50 stands for zero in the data rows.
Here are some points, each followed by its number:
  63  55  53  61  70  38  63  67  55  47  48  45  31  46  28  49  73  67  30  64  50  58  29  36  53  64  39  68  33  40 0
  43  45  49  58  33  50  36  46  37  33  42  43  54  40  50  35  37  38  45  57  47  37  52  50  58  43  41  39  54  40 1
  55  32  54  35  64  47  50  26  63  74  60  44  38  62  42  59  62  65  65  55  55  64  59  56  55  68  46  49  38  59 2
  60  60  62  67  43  63  41  61  47  45  55  59  66  50  62  42  48  45  56  66  60  48  62  63  65  59  52  53  63  57 3
  55  33  65  51  50  49  43  32  50  71  63  47  39  51  46  52  54  64  51  45  56  62  68  59  60  68  53  53  35  49 4
  54  50  72  56  64  44  64  58  59  48  51  63  36  52  38  42  72  73  38  70  49  54  49  45  59  63  35  65  37  41 5
  54  63  64  43  67  50  36  61  64  46  60  65  56  48  39  50  64  52  35  44  40  35  48  46  37  63  35  66  39  35 6
  48  37  49  54  32  51  53  42  38  63  47  46  53  40  57  41  36  46  55  42  56  61  67  58  62  46  66  40  47  51 7
  56  35  42  37  47  50  57  28  69  69  50  42  40  66  41  68  52  63  68  52  63  66  59  60  46  66  62  60  50  63 8
  53  56  55  65  38  59  40  57  45  38  48  53  62  49  58  40  42  44  47  63  55  44  60  61  61  55  48  45  57  51 9
  43  30  34  31  37  42  42  25  63  63  38  34  33  54  33  65  42  56  63  43  52  57  46  48  35  61  49  49  37  53 10
  57  64  66  51  67  57  37  63  67  53  62  66  60  54  43  52  65  56  36  46  40  40  55  52  40  61  35  66  41  37 11
  56  63  36  63  55  40  67  72  36  32  34  41  40  37  33  40  67  50  29  55  43  54  29  36  45  37  58  61  44  45 12
  58  69  66  60  69  60  51  71  55  60  62  68  70  45  62  37  65  46  40  52  44  42  56  55  54  42  46  57  58  44 13
  44  60  33  37  61  59  54  40  65  70  61  55  62  64  67  70  40  39  68  33  52  59  61  58  44  43  65  46  65  67 14
  45  36  47  50  31  51  48  39  37  61  47  42  56  39  54  41  35  43  55  36  51  56  65  57  58  49  65  39  46  50 15
  43  64  44  60  48  60  34  64  51  36  62  61  65  52  66  59  37  33  47  37  42  32  56  57  46  49  48  52  65  48 16
  41  52  60  64  42  52  60  60  39  34  51  56  44  52  61  51  51  65  50  66  51  46  53  54  60  45  47  52  64  56 17
  48  42  40  40  44  55  60  33  57  70  42  46  58  55  57  59  45  51  68  53  59  66  59  57  60  47  66  39  54  66 18
  59  40  67  60  60  50  36  41  54  53  63  60  43  54  45  49  61  64  50  67  50  42  59  58  61  69  32  54  40  40 19
  47  39  53  54  34  45  31  36  53  32  42  40  37  49  37  48  42  49  43  58  53  37  52  54  43  65  36  58  39  38 20
  34  65  44  43  49  44  58  68  49  30  42  61  53  42  50  46  48  49  35  39  34  33  40  37  33  31  46  59  58  39 21
  38  32  39  43  29  42  44  36  34  58  39  38  44  35  48  36  33  38  47  34  44  52  64  49  51  41  60  34  41  42 22
  67  70  63  41  47  59  45  71  56  28  45  63  70  58  56  44  43  31  52  43  56  39  38  47  37  40  48  50  55  39 23
  40  55  62  66  44  56  59  60  40  35  53  54  42  53  61  52  53  65  54  66  52  42  55  53  63  49  48  50  64  56 24
Which point above is nearest to each new point? Its number follows each.
  63  54  43  32  56  59  51  41  61  59  58  46  62  68  65  68  35  33  73  33  64  60  41  50  40  43  63  40  64  64 14
  45  68  47  47  45  55  45  68  57  35  45  64  68  42  55  38  44  35  38  40  41  36  49  49  37  37  50  54  55  39 21
  38  35  32  32  37  41  52  28  45  65  37  36  43  44  43  46  38  41  64  41  47  59  49  47  45  38  54  34  43  59 22
  54  41  66  60  57  49  32  38  52  52  60  51  40  53  39  44  60  59  42  66  47  41  57  54  59  68  31  50  39  38 19
  54  37  63  60  53  47  31  37  49  45  58  52  37  47  38  41  57  59  43  64  47  39  54  55  55  67  31  51  38  38 19
  43  67  66  57  69  50  63  71  50  48  63  68  59  51  64  43  66  62  37  51  38  42  53  41  49  36  39  56  57  47 13
  65  54  54  61  70  38  62  66  48  45  46  43  31  48  28  47  73  67  29  62  49  53  28  37  50  61  41  67  33  40 0
  65  36  45  31  37  52  57  32  46  51  37  36  50  61  51  51  36  37  71  46  62  64  39  48  48  42  57  33  44  60 18
  45  65  69  50  71  55  58  66  67  51  64  69  41  61  49  63  69  71  37  57  44  40  51  42  40  57  35  68  51  44 11
  62  31  36  52  61  39  38  38  36  69  57  33  30  38  30  52  58  43  32  34  46  58  42  41  50  66  59  52  31  40 4
  66  68  46  37  65  62  42  57  64  34  57  56  66  70  66  66  40  31  71  50  61  42  32  55  40  46  40  42  68  62 23
  63  35  31  53  41  43  40  41  47  60  45  33  32  40  29  65  46  40  35  33  54  58  40  45  44  67  66  62  35  45 10
  41  29  33  29  37  38  41  24  62  63  36  34  32  50  33  63  38  48  62  39  48  57  44  47  35  60  46  45  37  49 10
  54  60  37  70  62  48  59  68  37  35  52  42  36  45  47  57  59  51  36  59  53  54  33  42  60  51  59  57  63  58 12
  38  33  33  34  36  38  52  28  45  64  35  34  45  43  45  40  36  38  65  40  45  59  46  47  46  36  56  33  42  56 22
  56  58  58  65  42  60  45  59  44  38  54  56  64  45  59  41  48  46  57  65  58  48  60  62  63  58  54  50  60  55 3
  62  33  35  51  63  38  42  40  37  69  57  33  30  40  30  53  54  45  32  33  47  59  42  41  53  67  56  52  32  40 4
  55  36  64  54  52  45  33  36  49  46  58  47  37  46  41  39  56  57  42  61  50  37  54  48  55  67  30  47  37  37 19
  42  67  66  55  69  49  65  70  52  49  61  68  60  51  62  45  68  64  37  56  38  45  46  42  51  36  39  56  58  47 13
  65  57  41  30  55  58  49  38  61  54  55  45  60  67  63  66  34  32  72  33  61  56  41  50  36  41  63  39  62  64 14
  44  35  34  35  38  46  55  29  52  66  39  38  51  49  52  50  40  45  66  44  55  63  52  53  50  39  58  37  48  62 18
  50  66  62  48  67  54  45  67  48  52  59  66  67  40  59  33  60  39  34  44  39  35  51  48  46  36  38  50  45  40 13
  41  67  66  53  70  54  65  71  51  52  62  69  59  52  62  43  67  63  37  54  39  44  52  40  53  36  42  56  57  51 13
  68  62  44  32  59  63  57  44  63  61  60  51  65  70  67  70  36  34  73  35  64  63  47  57  41  49  65  40  66  66 14
  47  38  35  38  42  52  58  29  53  68  42  41  54  53  53  54  41  46  67  46  53  63  56  55  56  42  60  37  52  62 18
  43  35  33  35  39  47  54  29  47  66  38  38  52  49  55  47  37  44  65  43  54  63  51  50  47  39  58  36  45  63 18
  53  58  36  68  57  48  58  67  34  34  46  38  34  45  41  55  58  51  34  54  46  48  32  40  57  49  54  56  59  55 12
  50  63  58  61  69  61  37  65  48  55  69  65  66  55  67  46  49  38  47  44  43  37  62  58  59  52  38  46  63  49 13
  60  66  41  67  61  47  69  74  42  37  38  47  47  44  35  46  68  59  32  62  54  56  30  41  54  42  63  64  47  51 12
